In the rows, zero is written as 128.
The rows of Z fall into a few groups, and each row is roughly a mix of its group's hidden directions.
Z:
[[168 170 167 129 121 123 126 118  78 140 138 114 103]
 [146 112  68 136 158 141 107 141 158 127  95 112 150]
 [130  87  91 134 188 139 133 124 115 101 156 122 131]
 [143 137 143 162 139 144 163 135 162 130  68 143 111]
 [ 97  92 101 144 170 155 150 123 110  83 125 120 129]
 [129 122 106 143 166 176 140  92 117  89 117  97 129]
 [ 88 137 153 112 128 138  90 166 133 104 140 176 122]
 [157 167 130 137 183 123 128 100 116 166 117 148 113]
 [ 85 104 124  95  93 154  85 110 113 118 155 124 128]
 [140 146 176 109 156 140 129 106 149 156  82 151 110]
 [122 107  98 123 156 134  68 137 139  99 170 126 119]
 [110 114 118 107 135 125 116 144 158 162  58 138 122]
 [155 163 148 135  79  95 123 109 140 153 102 122 157]
 [142 106 181 129 124 132 148 108 176 140 161 154 140]
 [159 159 163 153 116 114 126 136 176 118 163 119 100]
 [ 90 129 136  76  92 112 154 118 124 167 141 149 127]
 [ 88 153 145  90 131 151 153 119 108 155 156 119 166]
 [149 126 135 155 114 122 115 130 178 106 165 102  84]
 [127 125  85 110 146 152 131 145 178 133  78 135 141]
 [141 164 161 173 109 139 126 118 133 170 166 135 112]
 [162 152 178 112 124 151 108 115  88 102 128 133 100]
 [144 141 149 114 194 137 128 139 131 147 163 161 110]
 [167 135 148 167 115  95 109 136 155 150 144 169 142]
 [ 75 131 143 127 154 131 149  87 103 108 144 124 166]
 [151 152 108 154 157 133 136 130 167 110 112  87 169]
 [ 99 114 126  90  77 119 115 111 164 151 120 101 108]
 [155  99 171 130 164 110 128 142  93  89 106 127 118]
 [120 149 163  86  88 123 148 153 118 149  93 113 151]
 [146 136 159 151  81 125 164  98 169 150 130 121 137]
 [180 108 101 157 107 113 134 151 130 141 157 118  87]
 [131 124  87  86 135 150  92 149 134 145 101 168 145]
 [128 137  82 136 186 135 162  95 119 128 136 105 124]
 [ 91 163 106 163 130 100 124  91 123 122 161 122  96]
 [ 66 176 124 141 132 108 122  97 136 114 125 148 110]
 [128  96 109  94 125  90 145 110 102 103  81 122 150]
 [150 140 123 148 105 114 128 104 139 130 117  56 159]
 [105 136 163 125 156  97  95 131 107 113 185 122 130]
 [137 139 113 157 100 143 126 118  91 154 179  90 114]
 [119 140 158 120  74  89 134 173 117 149 132 122 109]
 [138 131 176  94 161 114 114 165 147 111 125 168 132]
 [164 146 173  93 103 130 116 140 125 129  79 111 114]
 [166  84 150  86 136  98 107 137 136 145 115 146 154]
 [126 160 160 149 132 169 168 116 114 111 118  96 161]
 [135 160 152 175  95 137  92 123 118 161 108 140 106]
 [168 142 145 147 143 121 167  68 123 148 146 130 127]
 [111 144 176 140 161 128 123 144 138 136  72 147 103]
 [124 172 168  83 106 146 105 136 131 122 132 167 136]
 [ 88 116  89 157 150 102 170 161 129 114 125 135 111]
 [122 153 110 183 103 114 134 125  78 115 154 111 117]
 [125 122  77 147 172 101 123 140 143 175 120 132 144]
 [151 102 125 112 179 127 126  77 106 122  99 151 128]
 [156 176 176 132  90 112 129 114 114 132 150 108 145]
 [154 172 101 158 112 162 116  85 141 154 128 132 115]
 [115 141 155 102  96  93 113 158 118 166  84 129 131]
 [144 135 129 125 201 140 117 117 136 135 161 158 104]
 [163 141 121 110 162 132 133 115 157 103  65 139 129]
 [154 112 114 115  69  89 122 135 131 164 118 116 154]
 [ 89 126 115 108  91 118 149 122 129 188 128  96 135]
 [133 113 106 159  98 144 128 113 186 153 161 133 149]
 [118 106 130 113 123 131 106 142 103 141 197 119  89]
 [104 144 143  64  97 135  81 132 132 128 116 122 139]
 [137 148 172 145 142  95 132 147 132 167  76 137 126]
 [163 135 105 109 133 144  93 170 133 119 161 170 112]
 [ 80 150 123 165 142 147 141  89 142 131  99 158 111]
 [ 93 123 163 124  68 161 108 112 110 129 123 125 107]
 [131 155 113  95  78  90 136 141  98 152 135 102 142]
 [142 129 128 143 147  86 112 155 186 163 119 113 112]
 [ 94 126 123 116 119 153 127  80  99 101 114 101 171]
 [155 112 172 140  84 119 111 174 141 137 128 155 144]
 [ 96 126 127 147 174 159 146 112 143  88  93 124 151]
 [122 129  86 113 145 119  87 125 137 168 147 174 149]
 [102 128  88 118 179 131 113 151 146 154  84 131 125]
 [ 89 128 146  94 169 134 141 143 132  85  93 145 117]
 [125 140 153 114 129  95  53 127 123 153 132 119 140]
 [143 105 108 161 148 116 155 142  86 124 103  79 142]
 [142 128 150 158 119  97 129 108  77 129 175  99 135]
 [137 159 159 148  77 141 135 110 126 136 182 134 122]
 [111  68 116 123 151 139 150  87 154 154 139 130 144]
 [117 145 127 135 170 112 146 121  98 143 106 120 192]
 [110 149  94 149 171 173 130  97 131 152 140 125 102]
 [176 119 113 120 161 167 123  86 120 118 117  92 132]
 [ 89 131 149  96 103 118  87 143 118 122 143 140  78]
 [144 126 123 123 149 101  50 153 117 138 141 118 134]
 [150 120 178 155 162 143 111 148 171 136 123 154 117]
 [142 128 114 138 148 119  79 128 120 102 193 113 138]
 [136 183 145 150 138 127 162 107  86 115 128 112  98]
 [143 111 112 159 179 116 121 139 156 127 145 181 120]
 [121 123 107 163 131 138 111  94 110 109 180 101  93]
 [139 131 148 142 149 125 113 150  94  84 186 124 111]
 [101 173 135 179 127  87 153 134 133 121 130 136 102]
 [ 70 100 102 112 113 130  89 119 133 122 156 158 127]
 [111 148 151 109 121 124  67 109 162 121 111  97 148]
 [129 136 137 105  86 107 116 119 133 134 199 115 114]
 [114 126  86 106 144 180 140 121 139 108 103 161 156]
 [132 144 192 155 111 138 139 173 121 107 127 126 106]
 [120 113 150 158 133 151 156  75 136 123  80 121 109]
 [ 98 133 137 178  95 147 101  97 132  96 156 133 139]
 [ 97 159 136 111 139 119 165 110 169 143 107 113 172]
 [166 155 123  92  73 142 133 137 108 141 153 152 132]
 [155  95 154 156 129 119 124 175 140 114 178 114 137]
 [175 150 107 164 127  79 120 100 143 140 119 121 106]
 [151 122  85 142  86 100  97 119  91 139 149 130 152]
 [180 127 140  96 163 138 138 137 110 166 162 110 121]
 [118 143 104 146 117 138 167  75 124 121 181 130 132]
 [ 99 135  92 121 156  92 158 134 136 168 151 155 148]
 [ 87 149 120 138 156 145 125  98 107 107 167 112  87]
 [207 122 139 123 154 152 121 110 126 135 121 106 132]
 [ 95 139 116  90 156 145 123  94 131 155 156 150 167]
 [127  96 145  86  98 144 130 135 108  76 110  98 123]
 [142 139 112 145 172 126 129 148 148 142  68 124 163]
 [150 154 136 119 195 148 138 134 113 114 106 111  95]
 [145 102 104 116 114  90  93 159 124 156 161 107 100]
 [113 136 144  72  91 114 126 147 100 164 146 104 117]
 [133 159 155 118 137 134 132  94  74  97 155 152 109]
 [167  79 122 117 137 166  86 116 122 108 141 116 108]
 [150 125 115 127 207 134 136 130 132 132 147 148  99]
 [105 118 103  96 147 116  84 125  99 134  87 165 134]
 [155 149 136 110 194 132 161 134 119 160 151 130 125]
 [140 155 116 157  96 163 145 135 176  98 153 109 125]
 [158 102 111 184 111 101 129 145 158 127 120 155 154]
 [130 126  90 161 135 109 114 117  57 119 124 113 121]
 [140 121 140 119 120  92 113 168 111 122 173  85 100]
 [124 125 175 144  79 122 109 162 136 140 154 158 148]
 [156 167 103 145 144  89 159 160 121 113 159 109 138]
 [148 149 129 106 104 166 133 137 143 108 162 183 107]
 [146 104  90 161 155 123 164 131  86 127 163 137 135]
 [132 141 125  68  94 131 138 165 116 155 128 163 120]]

Here is one row of each group, with its name. Which group are the others in?
[154 136 134 167 133  82 145 162 139 158 161 153 120]  F
[113 118 133 162 134 120 133  85 105 103 139  71 153]  V
[140 143 101 143 120 157 127 146 205 118 128 126 136]  K

[152 117 135 164 116 155 167 131 133  96 144 144  77]  V
[102 148 130 126 121 159 138  68 146 113 114 129 173]  V
[107 107 102 145  92 102 115 140 114 106 138 103  73]  F
[101 159 119 143 105 102 164 111  86 109  95 107 119]  K
[111 139 178 108  91  99 115 120 124 135 171 118 100]  V
[183 108 135 107 156 137 129 138 143 164 134 152 168]  F
[133 152 128 137 130 134 153  94  91 116 178 139 173]  V
[126 152 165 124 101  93 182 129 128 166 118 115 129]  V
[141 150 123 104 130 111 135 119 100 132 121  77  69]  F
[109 163 142  69 115 100 130 136 115 151 102 117  98]  F
[178 144 100 111 139 149 115 121 137 168 173 110 130]  K
